D: [-1.81 -0.19 -2.25  0.27 -2.04  4.41  1.80  2.20  4.77  0.34  0.51  4.84
 -0.55 -1.95 -3.48  3.50  3.07 -0.16 -0.32 -3.53]
M: [-0.67  5.47 -6.72 -2.25  5.96 -2.04  0.27  3.76 -4.60  7.03 -0.62  4.46
 -0.19  3.08 -2.53  5.82 -1.67 -1.79 -9.48 -0.09]
V: [-0.67  4.46  7.03 -9.48 -6.72 -0.09 -0.62 -1.67 -1.80 -0.19 -2.25  0.28
 -2.63 -4.12 -3.73 -1.81  4.98 -4.41 -1.23  1.89]
N: [-0.67  4.46  7.03 -9.48 -6.72 -0.09 -0.62 -1.67 -1.80 -0.19 -2.25  0.27
 -2.04  5.82  5.96  5.47 -4.60 -2.53  3.08  3.76]
N?
[-0.67  4.46  7.03 -9.48 -6.72 -0.09 -0.62 -1.67 -1.80 -0.19 -2.25  0.27
 -2.04  5.82  5.96  5.47 -4.60 -2.53  3.08  3.76]
at: [-1.79 -9.48]
M, 18
order: [ 0.27 -2.04  5.82 -0.09 -1.80 -9.48 -0.19  5.96  7.03 -0.62  5.47 -4.60
  3.76 -1.67 -0.67 -2.53 -2.25  4.46 -6.72  3.08]
N
has: [ 7.03 -0.61]
no
at: [-1.80 -0.19 -2.25  0.27 -2.04]
N, 9

X: [ 2.74 -1.76 -0.33 -1.52 -4.69]
J: [-1.39  7.23 -5.82  2.89 -2.56]
P: [-0.85  4.23  2.95 -0.07  0.63]
Y: [-1.98 -0.18 -0.86  0.44 -1.80]
Q: [-0.88  0.34  2.03 -5.89  0.26]
F: [ 0.80 -0.07  4.13 -2.24  0.10]
B: [ 0.63 -6.39  0.36 -0.15  0.13]
T: [-0.59  2.69  5.52 -2.98  0.55]
L: [ 2.74 -1.75 -4.70 -1.52 -0.33]
W: [ 2.55 -5.05 -9.12  1.29 -0.48]
C: [-2.79  2.08 -1.50  1.48  0.77]
G: [-4.69 -1.52 -0.33  2.74 -1.75]
order: [-0.33 -1.52 -4.70 -1.75  2.74]
L
T?
[-0.59  2.69  5.52 -2.98  0.55]
L?
[ 2.74 -1.75 -4.70 -1.52 -0.33]
order: [-1.52  2.74 -4.69 -0.33 -1.75]
G

Viza: [ 0.34  1.06 -0.57 -1.12 -0.30  1.31  0.04  0.55  1.15  0.04 -1.03 -0.69
  0.51  0.01 -1.38 -0.91 -0.72 -0.85 -0.27]
Sar: [ 1.25 -0.96 -2.00 -0.25  0.66  0.26  1.24  0.88 -1.47  1.29  0.77  1.10
 -0.82  0.04 -0.24 -1.10  2.46 -0.09  2.11]
tude: [ 1.53 -0.96 -0.73 -0.05 -1.93 -0.52 -1.58 -0.99 -1.15  1.76  0.33  1.85
 -0.82  1.89 -2.07  0.85  1.79  0.28  0.22]
fivu: [ 6.47  1.18  3.27 -1.97  5.16  1.80  1.97  2.25  1.21 -3.73 -0.71 -4.99
  4.35 -5.12  0.48 -5.98  9.31  1.80  1.23]
Vez: [ 1.25 -0.96 -2.00 -0.25  0.66  0.26  1.24  0.88 -1.47 -1.11  0.77  1.10
 -0.82  0.04 -0.24 -1.10  2.46 -0.09  2.11]
Lon: [ 0.93 -1.93 -1.58  0.38 -0.05  0.20  0.08  0.44 -0.44 -0.69  1.86  1.86
  0.13  1.08  0.13  0.56  2.80  1.39  1.28]
por: [ 1.53 -1.62 -0.73 -0.05 -1.93 -0.52 -1.58 -0.99 -1.15  1.76  0.33  1.85
  1.98  1.89 -2.07  0.85  1.79  0.28  0.22]
vif: [ 0.74  0.20 -0.29 -0.93 -1.47  1.25 -1.35 -0.23 -0.83  1.07 -0.69  0.01
  2.24  1.22 -2.28  0.23 -0.16 -0.10 -1.05]
pupi: [ 2.20 -2.50 -2.03  0.47 -0.57 -2.91 -0.16 -1.02  2.16  0.95  0.66  3.86
 -1.14  0.97 -0.61  0.03  2.90 -0.59  3.86]
Gemot: [ 0.57 -2.03 -2.78  0.56  0.64  0.56  1.48 -0.61  1.97 -1.65  0.66  1.45
  0.37  1.16 -1.74 -0.42  2.17 -0.82  1.75]
which: [ 1.53 -0.96 -0.73 -0.05 -1.93 -0.52 -1.58 -0.99 -1.15  1.76  0.33  1.85
 -0.82  1.89 -2.07  0.85  1.79  0.28  0.22]
tude
at: [ 0.88 -1.47 -1.11  0.77  1.10 -0.82  0.04]
Vez, 8

